Rotation paths and how fast each direction turns (degrees a step)
Each turn is a multiple of 5 degrees from 10 to 175, or 0.
Each row of a path follows its step; steps can be skipped.

step 0: [-28.0 -26.5  -1.9   5.5  16.2  15.8 -11.6  -7.4  -4.3  20.3  15.4   3.2
  -9.3  14.8  -6.1  17.1  -3.1   2.5  18.7  20.9   4.4  -3.5   0.8   8.0
 -13.3   4.9  -2.8  26.5  -4.7   4.5  -4.0  13.3  17.0   3.5   6.5 -36.1
  17.1  17.8 -30.8]
step 1: [-10.1  10.3 -11.3  -4.6  -5.0 -16.1  33.6  -2.2  10.1 -23.8  -9.0 -12.4
   8.8   0.0   0.3  -9.2  26.7   2.9  18.0 -18.6  -9.8  11.6   9.1  22.9
   2.4  -3.9  -1.7 -15.3  12.4  18.1   5.7 -35.9  16.5  -7.9  24.2  21.3
   7.8  -5.4   8.9]
step 2: [  9.2   0.9   5.4  19.6  -1.3  23.7 -25.1   3.1 -15.9  20.6  24.1  14.9
  -2.1  -7.4  -5.5   4.8  -8.4 -18.9  -3.9 -10.9 -17.5 -31.5  -6.9   9.5
 -16.6  11.2  -7.4 -17.9  -6.5  -1.3 -10.7  28.9  31.3   1.4 -17.4  17.7
  -2.6   4.7   9.8]
step 3: [-25.1  -2.2 -12.6   2.9  -2.8   6.9 -13.5   3.4   3.4  16.3 -18.8 -31.9
   4.8 -13.7 -22.0 -15.8   6.4  -5.5  -2.2  12.7  -5.0  12.7  31.7   4.1
  -7.3  -6.3  14.1  -8.8   3.6   4.2   6.9 -31.4 -26.5  16.7   2.8 -28.1
   0.2 -15.2 -12.3]
step 4: [-21.6 -19.7   4.0 -12.8  27.0 -13.0  19.1  -5.6 -10.9  -4.9  11.9  -2.1
 -15.3  13.5  -3.5  20.4  11.0 -17.6  18.7   1.2  -2.4 -28.1 -20.6   9.4
  25.0  -9.7   8.3   8.2   2.7 -20.1  -4.8   6.2   4.7  -7.6  -3.1  34.6
 -19.8  -6.7   8.0]
step 5: [ -2.0  12.9 -17.7  -2.4  -9.3 -13.2   5.5  -9.7 -13.3   4.1  43.5 -16.1
  13.7  -8.8   4.3   0.3  -9.2   1.6 -16.4   0.8 -34.7  15.9   5.7 -10.2
 -39.5  16.8 -17.5  11.6  -0.7  11.4  11.5  -6.2  -1.3   2.7   1.2  -9.5
  16.9  12.4  -9.7]
step 6: [ 14.0   2.3 -20.4 -19.3  26.7  23.5  -2.0  13.8  25.1   6.4 -19.8  -8.8
  -0.6  -0.6  -9.3  15.0  29.6 -21.0  -1.4 -19.0  18.0  11.8  18.0  18.4
   8.6  -7.5   6.3 -14.6  -9.7   9.7 -13.8  17.4   8.7   2.3  -1.0  20.6
  -8.4  -6.7 -20.8]
step 7: [-14.7   5.1   8.9  22.6 -16.5 -28.7  17.7   5.1 -25.0  13.3  18.2  19.9
 -21.5  12.4  -7.6 -24.7 -17.4 -25.2 -33.0   8.2   7.1  -3.2   5.4   1.3
   1.2   7.4   6.1 -13.9  17.3 -20.0   5.6 -13.6   5.6   4.3  -8.5   4.3
  -7.9  -3.0  -5.9]
step 8: [-12.6 -14.5 -24.5 -17.8   3.4  29.4  -7.7  14.0  -0.7  21.0 -12.7 -27.6
   7.9  13.2  16.5   0.0 -11.0   5.3  14.6  -1.1  -6.8  -5.4  -5.5 -21.8
 -16.6  -3.5  14.6  24.3 -15.0  -9.1   9.8   5.3 -11.1  -6.7   7.9  22.8
  30.9 -13.0  -3.5]
step 9: [ -2.3 -10.0  10.1 -10.5   8.7 -16.1  -6.4 -16.2 -13.7 -13.3  17.5 -12.1
   3.6 -14.5  34.8   4.1  22.6 -14.0 -11.6  -8.7  17.5   8.7  22.6  -3.2
  21.9  -4.8 -15.5  -3.6  16.7  -5.4 -11.5 -23.0  16.2   6.7   2.5   4.1
 -23.3  31.7 -12.1]
Speeds:
[  4.3  -6.2  -2.4   4.2  -0.1  -0.7  -1.8   1.7  -8.8  -0.2   4.8   7.1
   4.5   3.1   1.2   0.2  -2.9  -1.2   3.2  -0.6  -2.6   3.6  -3.7   0.2
 -13.9   1.4   7.9   3.2   1.8   1.0 -10.0   1.5  -6.4  10.2  -3.9  -6.5
   9.8  -3.8  -1.2]
140
[-2.0 -1.3 -5.3  7.2 -1.9  1.5  1.7  8.6  8.7  3.8  0.1  7.4 -8.2 -0.1
 -0.5  3.8 10.0  4.4 -5.1  1.5  2.0 12.1 -6.8  3.3 -4.4  6.5  0.2 -2.4
  3.9  2.7  6.6  1.1  8.2  3.8 -0.8  4.0  3.5  1.9  3.7]
70
[ -5.6   1.8  -3.9   6.0   0.9  -1.2  -1.1  -4.4  -1.4   0.1   0.4  -3.5
   4.0  -1.9 -13.0   4.1   5.7  -5.6   8.8   3.3 -11.2  -3.1   1.2  10.5
  -8.5  -8.5   0.5  -3.6   3.3  -3.0   4.7   3.2   6.4  -1.3   1.8  -3.1
  -3.3  -0.8   2.4]
20
[13.0  2.4 -3.9 10.4 -3.2 -0.9 -3.1  3.4  4.0 -2.2 -1.3  0.1 -3.0 -4.2
  5.2  5.3 -2.5 -5.2 -0.6 -4.8 -5.0 -2.5  8.2  4.1  4.4  2.1 -3.4 -9.8
  1.8  5.5  0.1  2.3 -1.6 -3.6 -9.1 -2.5  0.1 -8.9 -7.0]
90
[  4.6  -1.9  -6.3   4.0   2.9   5.3   2.8  -0.7  -0.2  -9.6   7.5  -7.7
   1.7  -1.3   1.2   0.9   2.4   6.9   4.8  10.7  -2.1   4.4  -5.4   2.8
   6.2   2.9  -2.6   6.6   1.2 -10.8  -3.2  -6.3   1.6  -3.3  -7.6   0.8
   0.9   3.1  -8.3]
80
[ 2.2  2.5 -7.4 -3.3 -4.4  4.6 -3.6 -6.1  5.4 -3.8  4.7 -0.1 -5.2 -6.1
  3.5 -6.1 -2.0 -0.3 -9.7  0.2 -9.2 -9.4 -6.3 -2.4 -1.8 -7.7 -2.9  2.5
  2.1 -1.7  0.8  3.8 -0.1  0.1  1.2  5.1 13.0 -0.7  6.8]
120
[  2.6   1.3  -3.1  -0.9   1.2  -3.8  -4.2  10.3  10.5   2.3   5.4  -3.6
  -0.1   5.8  -5.4 -10.6  -4.7  -2.0   7.2   3.4   5.6  -4.5  -0.3  -2.6
   0.8   0.2  -4.0 -11.3  -1.8  -9.6  -0.6   0.8  -1.4  10.2  -1.3  -2.3
   0.1   0.9   4.1]
85
[ -3.2  -0.5   3.9  -7.9   5.9   4.2  -4.4   0.2   6.2   4.6   0.3  -2.0
   0.2  -6.0   7.7  -3.9  -4.1  -0.3   1.1  -7.1   3.2   4.6  -4.6  10.4
  -6.0  -6.6  -0.7   3.6  -5.1  -0.9   8.5  -4.7   2.7  -0.4 -10.4  -9.9
   0.2  -2.7  -3.4]
130

step 0: [-28.5  -7.2  -4.4  -7.2  -2.7 -15.7  25.9  21.1  18.1  23.1 -28.8  16.5
  -1.8 -16.3 -20.6 -26.0  -3.1  10.8  20.0 -12.3 -17.2  16.2  16.5   6.4
  -0.2  -9.6  -7.3   5.6   9.1   0.1  -7.4  -3.7  -9.3  -2.3   3.6  -7.2
  17.6   0.5 -17.5]
step 1: [  7.5 -11.1 -46.0  13.6 -15.8   7.7 -23.3  -1.0 -11.9  39.7  -3.8  12.3
 -24.9  14.3  -7.7  -0.2   2.8   5.3   2.7  10.3   6.3   2.4  -5.3  11.0
 -14.5   4.4  12.9  -8.8  -4.1  -2.0 -18.9  -3.7 -19.9  18.3   3.8  -1.8
  -2.5   3.5  15.2]
step 2: [ 18.4   9.0  10.0  -7.7   9.4  -5.9  -9.1  12.7  10.0 -13.1   1.7 -13.8
  18.0  20.4  -7.9   5.1  -1.6 -15.0   4.0  36.6 -22.1   8.7 -22.3   0.0
  -7.8   4.2  -5.6  -3.7  18.6 -26.7  -7.1  10.1 -15.3  11.2   1.2 -15.4
 -34.9   5.2  10.9]
step 3: [-15.1 -14.0  -3.2   0.8   6.8 -24.9  -0.7  16.0  26.5 -10.8   1.8   4.1
  19.2 -11.1  -8.5  22.5  16.6  24.3  21.7  -4.0 -18.3  -3.4   8.5  -1.9
  41.5   1.0  -6.8  17.6   3.8  19.7  -5.1   8.9   9.7  20.2   0.9   1.4
  -3.2   9.1  -2.3]
step 4: [-17.4 -10.8  -3.2   5.8 -11.2   0.9 -23.1  -4.8  -5.6  14.1  -6.1  16.2
 -14.8   6.9   5.9  42.3  24.6   0.0   1.8   1.1  11.4   0.5   9.6   3.7
   5.5   7.4   2.0 -27.0  -7.7 -21.5 -26.0  -9.7   8.0 -14.7  -7.5  11.7
  11.9 -20.0 -23.7]
step 5: [ 19.2   9.8   7.1 -21.7  27.3   3.5   1.6   7.1 -23.4  -1.2 -10.1   0.6
   8.7   1.6  -3.3  -2.5 -10.5  12.0   3.4   5.2  -0.5  15.0   1.3 -17.6
 -35.8   5.3  -5.5  16.4   0.7 -25.5 -25.0 -17.8  22.0   7.9 -17.0 -16.1
  -8.4 -20.3  -4.5]
step 6: [-24.2 -11.7 -24.4   7.0  14.8 -18.1   5.6  16.0  -0.5 -16.1   3.7  -8.8
   4.5  17.0  -5.9  -3.1  -5.8  -5.2  -8.8  -5.9 -18.3  -0.3   9.8   8.1
  -8.9   2.5 -18.0  -1.5  -7.8  42.3   9.8 -16.9  15.7  22.5 -28.6  -7.5
  -4.8   4.3  17.9]
step 7: [ -7.3 -11.5 -23.1   9.8   0.3 -14.0 -19.9 -21.1   6.2 -12.8   4.2   6.5
  -5.3  14.6 -24.0  -2.3  29.0  -3.3 -13.1  -2.9  -3.5 -16.2 -18.2 -27.1
   5.2  -3.0  -2.1 -29.2  -8.9 -14.5  21.0   2.0   6.2 -27.0  12.8  -4.1
   2.9 -13.6   6.9]
step 8: [ 15.4  -1.3  13.6   2.2  13.4  -8.1   2.2 -13.1  -4.5   6.3   6.1  -3.9
   0.3  -9.9  19.8 -37.6  22.0  11.3  -4.4   8.5  -6.6  -9.9   5.3  -3.4
  13.2   5.3  18.1  11.3  23.9 -33.9   6.9  -5.6  28.1  11.1 -11.1 -10.5
  -8.4  -3.4 -28.2]
step 9: [-11.3 -10.2 -29.6  15.6   1.2  10.3  25.9  27.5   4.5 -15.5  18.5 -14.1
  -1.0 -17.1  29.8  -7.3   7.1  -1.2   4.0  -6.1  -0.4   9.2   0.5  18.7
 -18.9  -6.7 -15.3  -1.2 -16.8   5.8  -5.2   4.6   8.4  21.0   2.7  20.7
   4.2  -7.0 -27.7]
Speeds:
[ -1.5  -5.1   2.9  -1.3  -0.8  -2.8   0.4   2.2   0.9   4.2  10.2   0.5
   1.2   1.9   1.3 -16.7   3.9   2.8  -4.9  -3.5  -7.5  -2.6   3.2  -4.8
 -11.0   3.5   2.9  -5.1  -4.5  -0.3   8.4  -6.8  -1.9  -2.0   5.4   4.4
   3.4   3.6  -2.8]
40
[-3.5  8.4 -3.5  2.7 -2.3 -1.9 -1.4 -3.8  0.6  6.0  1.4 -1.7 -3.3  0.5
 11.2  0.7 -0.6 -4.4  1.0  0.4 -5.2 11.7 -8.0 -0.8  6.5  4.0 -8.1 -2.9
 -7.1 -2.4 -1.5 -8.4  6.5 -3.4  7.3  4.9 -0.7  1.2  7.7]
135
[ -6.3   2.1  -6.4  -3.3  -7.7  -1.3  -0.5  -0.8   0.8  -1.5  -0.7   6.1
  -3.4   1.2   7.8  -4.7   0.8   0.2  -0.2  -9.4   0.8   2.8  12.7   1.0
   2.9  -4.4   7.8   7.4  -0.3 -14.6  -6.6   2.4   1.1  -5.6  -1.7  -1.7
  -1.0   0.1  -2.9]
90
[  3.6   1.7 -10.2   1.2   6.4   0.4  -0.3   4.6  -2.5  -3.8   2.4  -3.1
   3.6   0.9   1.6   1.3   7.0   4.5 -15.1  -0.7   1.0  -3.8  -2.0  -2.7
   2.6  -7.1  -6.4  -1.3   0.6  -3.4   3.1  -3.5  13.8  -2.5  -9.3   1.7
   0.8  -2.8  -4.7]
20
[  0.9  -0.9   7.4   2.4  -8.2  -6.2  -2.1  -2.9  -2.7   4.7   0.0  -0.7
  -4.1   6.0   9.5   2.5   4.2  -4.4  -3.9   8.9   0.1  -1.4   7.3   9.6
   1.8  -0.6   3.4  -1.9   4.7   6.1   3.7  -7.7   1.6   2.7 -11.8  -4.7
   1.3   7.0   0.0]
160
[ -5.0   7.8  -5.9  -0.8  -2.5   1.7  -3.1   2.9  -3.1  -1.0  -4.4 -12.5
 -11.1   3.7  -8.9  -7.3  -0.4   0.6  -0.6   0.3  -5.4  -9.0   0.6  -3.1
  -0.2  -4.2  -1.0   1.0   3.7   1.0  -3.3  -5.7  -4.5  -1.4  -1.1  -5.7
  -0.8   0.6  12.2]
70
[ -7.7  -6.0  -2.0  -9.5  -2.9   7.8   0.0   7.1  -2.2  -3.5   3.6   0.2
   3.3   1.8   4.6   3.1  -5.5   0.9  -3.2  10.4  -1.6  -0.2   0.2   3.0
  -2.1  -3.5   4.2   3.0  -8.4   3.0   6.4   2.6   5.8  -1.1   6.3  -7.8
 -11.1  -1.0   5.7]
95
